[[ -2  17  -8   9  23  30 -32  26  29   6]
 [-15  60  -9  -5  24   3  -5   8  -9 -28]
 [-41  74  -8 -14  28 -13 -20   4 -26 -14]
 [  4  30 -11   8  22  18 -29  13  17   1]
 [-18 -11 -31   3  13  20 -63  15  19 -23]
 [  6 -42 -30   7  -1   9 -57   2  10   7]]
:
[[  6 -42 -30   7  -1   9 -57   2  10   7]
 [-18 -11 -31   3  13  20 -63  15  19 -23]
 [  4  30 -11   8  22  18 -29  13  17   1]
 [-41  74  -8 -14  28 -13 -20   4 -26 -14]
 [-15  60  -9  -5  24   3  -5   8  -9 -28]
 [ -2  17  -8   9  23  30 -32  26  29   6]]

[[ 21  10  28 -23  40 -67 -16  28]
 [  5 -30  66 -21 -11 -24 -33  14]]
:
[[  5 -30  66 -21 -11 -24 -33  14]
 [ 21  10  28 -23  40 -67 -16  28]]

[[-28  18  -5 -15  18 -17 -18 -19 -19  79 -53 -17 -65   3  31   6]
 [-49  -8  -4   8 -27  12 -24  23  -4 -73 -10  16  -7  -5 -69 -19]
 [-27   9  43   1 -12 -14 -10  -5   0  -2 -30  11 -51  -4 -27  13]
 [ -3  10 -17  -5  29  -5   0   7 -38 -23  18 -53 -31   6 -47 -38]]
:
[[ -3  10 -17  -5  29  -5   0   7 -38 -23  18 -53 -31   6 -47 -38]
 [-27   9  43   1 -12 -14 -10  -5   0  -2 -30  11 -51  -4 -27  13]
 [-49  -8  -4   8 -27  12 -24  23  -4 -73 -10  16  -7  -5 -69 -19]
 [-28  18  -5 -15  18 -17 -18 -19 -19  79 -53 -17 -65   3  31   6]]

[[ 14 -22   5 -63 -15   8  12  35   7   5  24  60  25  23]
 [  9  45   9 -12   0  -8  23 -13   7  18  17 -19  11  11]
 [-14 -25 -18   6  32  44 -22   9  15 -18 -19  21 -35  -9]]
:
[[-14 -25 -18   6  32  44 -22   9  15 -18 -19  21 -35  -9]
 [  9  45   9 -12   0  -8  23 -13   7  18  17 -19  11  11]
 [ 14 -22   5 -63 -15   8  12  35   7   5  24  60  25  23]]

[[  3  77  19  16 -10  -8  15  -3 -11]
 [ 17  18  49  13  -4 -17  16 -10  15]
 [-18  -2  14  41  -8 -22  -8   0 -12]
 [ -3   0 -19   2  81  -3  -1  -4  -7]
 [ -9  11 -31 -33  -7  39   6  21   2]
 [-16   8  15 -22  11  10  53 -32   7]]
:
[[-16   8  15 -22  11  10  53 -32   7]
 [ -9  11 -31 -33  -7  39   6  21   2]
 [ -3   0 -19   2  81  -3  -1  -4  -7]
 [-18  -2  14  41  -8 -22  -8   0 -12]
 [ 17  18  49  13  -4 -17  16 -10  15]
 [  3  77  19  16 -10  -8  15  -3 -11]]

[[  1  -5  31  21  -9]
 [ 11  35 -18  -3  11]
 [  4   7   7  -4  -3]
 [-49  -7 -23  20   7]
 [-20   0 -33   5   2]
 [-76 -22 -33  24  -1]]
:
[[-76 -22 -33  24  -1]
 [-20   0 -33   5   2]
 [-49  -7 -23  20   7]
 [  4   7   7  -4  -3]
 [ 11  35 -18  -3  11]
 [  1  -5  31  21  -9]]

[[ 29 -29]
 [-62  -7]
 [ 20  35]
 [-60 -52]
 [-18  26]
 [-19 -20]
 [ 32  26]
 [-27 -18]]
:
[[-27 -18]
 [ 32  26]
 [-19 -20]
 [-18  26]
 [-60 -52]
 [ 20  35]
 [-62  -7]
 [ 29 -29]]

[[ -6 -10   9 -14   5]
 [-14   1  11  38   6]
 [ -2  -9   8 -15  11]
 [ 18  19  -6  17  -5]
 [-22  62   1   3  -7]
 [-12 -28 -20  22 -26]
 [-17 -17  28 -24  23]
 [ 10   5 -10  -7  -3]
 [ -8 -11  -2  13  -9]
 [ -2 -10  10  -7   8]
 [ -2  -9  21  -1   0]
 [ 25  22 -27 -13 -10]]
:
[[ 25  22 -27 -13 -10]
 [ -2  -9  21  -1   0]
 [ -2 -10  10  -7   8]
 [ -8 -11  -2  13  -9]
 [ 10   5 -10  -7  -3]
 [-17 -17  28 -24  23]
 [-12 -28 -20  22 -26]
 [-22  62   1   3  -7]
 [ 18  19  -6  17  -5]
 [ -2  -9   8 -15  11]
 [-14   1  11  38   6]
 [ -6 -10   9 -14   5]]
